Each named move below is a turn or a mirror, shown by a few rows before and after it. Which moves, in which order, take the first row of each later pair to the second? The first pair is answered.
Vita (before -> after):
[111,-50,-148,-96,51,-98,70,-44,-243,-26,-16]  ->  [79,-193,-74,-75,-63,111,56,-75,168,21,-147]
[5,29,10,-31,-48,142,-10,-5,12,-10,-60]  ->  [10,66,-18,-35,31,23,26,28,-117,-32,-11]
[127,-219,-175,-49,-46,7,127,-81,-120,101,-192]  ->  [134,-246,-192,-66,-21,9,130,-98,-127,92,-209]
[58,-62,17,80,-206,281,126,97,94,-31,-83]  ->  [47,80,-66,45,-62,40,161,146,-323,-88,57]
lavu (before -> after):
[149,-11,70,-177,-36,112,-276,-56,411,93,14]  ->  [143,7,108,-198,-99,284,-255,-23,328,121,-62]
[-112,46,156,-64,-92,259,-38,19,-69,21,6]  ->  [-34,-79,50,-84,-27,103,-62,-109,-200,174,-3]
[47,-45,26,-254,-53,225,11,43,62,-40,-163]  ->  [98,-160,-74,-251,-19,80,13,-25,-39,76,-182]
Fitek (before -> after):
[21,111,49,-28,-73,158,79,40,-148,-31,-21]  ->  [61,105,47,-70,-108,189,-42,2,75,21,-75]
[52,-65,-102,-88,50,-200,-156,-131,-159,213,-25]  ->  [57,181,-99,3,100,-126,63,135,-177,-196,101]
[-207,-67,236,136,-67,155,163,22,133,-62,48]  ->  [-185,-161,258,76,-81,175,85,-72,207,88,12]
Pairs:
Each pair is 2 to 4 moves apart.
[-94,-63,175,34,-68,218,-110,-65,255,231,-50]  ->  [-43,62,77,12,-141,379,92,86,34,7,-86] => Fitek Fitek lavu Fitek
[142,-166,-127,-87,-54,-248,-192,-209,-65,117,-76]  ->  [-53,215,69,18,-82,18,62,117,-38,-357,118] => lavu Fitek Fitek lavu
[-84,75,-171,41,123,-15,74,25,-193,-65,116]  ->  [-121,25,-122,33,160,-134,-71,-46,-62,37,167] => Fitek Fitek lavu Fitek
[-54,136,-3,178,100,97,340,198,-89,-251,71]  ->  [22,-325,-96,59,-83,179,160,-133,96,235,-184] => lavu Vita Fitek lavu
[208,-86,-129,86,158,-166,16,-17,-239,-14,-83]  ->  [110,-151,4,245,12,145,256,68,-19,-126,-129] => Vita Fitek Vita Fitek
[108,-40,-211,-67,60,36,-183,-85,242,129,-29]  ->  [22,-74,-114,-57,79,29,-229,-117,229,187,23] => Vita lavu Fitek Vita
[37,-30,32,-79,-147,255,-105,-96,163,123,-112]  ->  [42,84,-88,-39,-39,107,169,23,-324,-60,-6] => Fitek Fitek Vita lavu
[4,6,60,72,-58,261,161,90,121,-100,-59]  ->  [98,-263,-80,78,36,19,98,-71,106,110,-107] => lavu Vita lavu Vita
[90,-14,-50,19,-115,278,66,42,199,18,-51]  ->  [155,1,-198,68,97,-184,41,-10,137,-25,87] => lavu lavu Vita lavu
[-168,297,197,-23,-88,84,-194,9,-231,-98,48]  ->  [-47,249,75,58,70,-290,-257,-18,14,-171,88] => lavu lavu lavu Fitek
[0,-177,-172,99,133,-301,98,7,-218,-76,38]  ->  [-138,-123,-61,57,26,-40,167,45,-423,-69,47] => Fitek lavu Fitek Fitek
[-40,156,-12,70,87,-198,38,135,95,-169,104]  ->  [-93,201,70,70,80,-174,-34,125,2,-125,141] => Fitek Vita Fitek lavu
[135,137,-294,-132,160,-227,-145,122,7,-26,44]  ->  [36,78,-96,-177,16,-80,-322,33,285,113,33] => lavu Fitek Vita lavu
[129,111,-324,-37,31,-21,158,56,-199,-325,-101]  ->  [54,-182,-208,31,24,-193,-92,-187,386,-71,-133] => Fitek Fitek lavu Vita
[69,-3,-103,169,149,-257,39,-41,-79,-34,137]  ->  [-69,-169,114,193,-1,37,-68,-155,191,183,31] => lavu Fitek Fitek Vita
[58,250,-57,-86,66,133,-127,166,365,-143,19]  ->  [87,-58,-146,-143,-75,363,-109,-25,159,200,-210] => lavu Vita lavu Vita
[-3,84,-111,-242,42,-13,63,-46,-452,55,-49]  ->  [-89,313,34,-242,-53,202,60,87,-245,-164,7] => lavu lavu lavu lavu
[96,118,-70,-153,-207,39,-328,6,48,99,62]  ->  [22,-43,-61,-67,-162,-78,-204,-69,-264,201,104] => Fitek Vita lavu Vita
[87,53,-151,117,-20,8,82,123,24,-268,-102]  ->  [-62,-194,-5,35,-48,-25,-45,-130,-226,193,-98] => Fitek lavu lavu Fitek
[-195,404,-33,-30,-39,135,40,209,-148,-332,243]  ->  [-2,127,-231,-312,-67,-45,-364,-127,-290,219,36] => Fitek lavu lavu Vita
[-110,-158,178,88,61,-76,-41,-3,560,43,-27]  ->  [-92,-374,11,70,36,30,212,-106,-333,278,-79] => lavu lavu Fitek lavu
[8,-226,-5,58,-39,66,66,-130,43,92,-33]  ->  [-14,-27,-25,78,128,-173,75,-36,-127,-72,101] => lavu lavu Vita
[16,7,132,-44,-93,112,-83,-6,-69,24,67]  ->  [92,-47,-4,9,41,-83,-4,-33,-186,-12,57] => lavu Fitek lavu lavu
[-30,48,384,-14,-47,200,-199,-135,186,-138,52]  ->  [105,158,141,12,-46,203,109,40,-64,-372,20] => lavu Fitek lavu Fitek
[110,-46,-132,49,0,68,182,74,-376,-86,-82]  ->  [179,-275,-149,125,5,-137,97,-69,167,-11,-127] => Vita lavu lavu
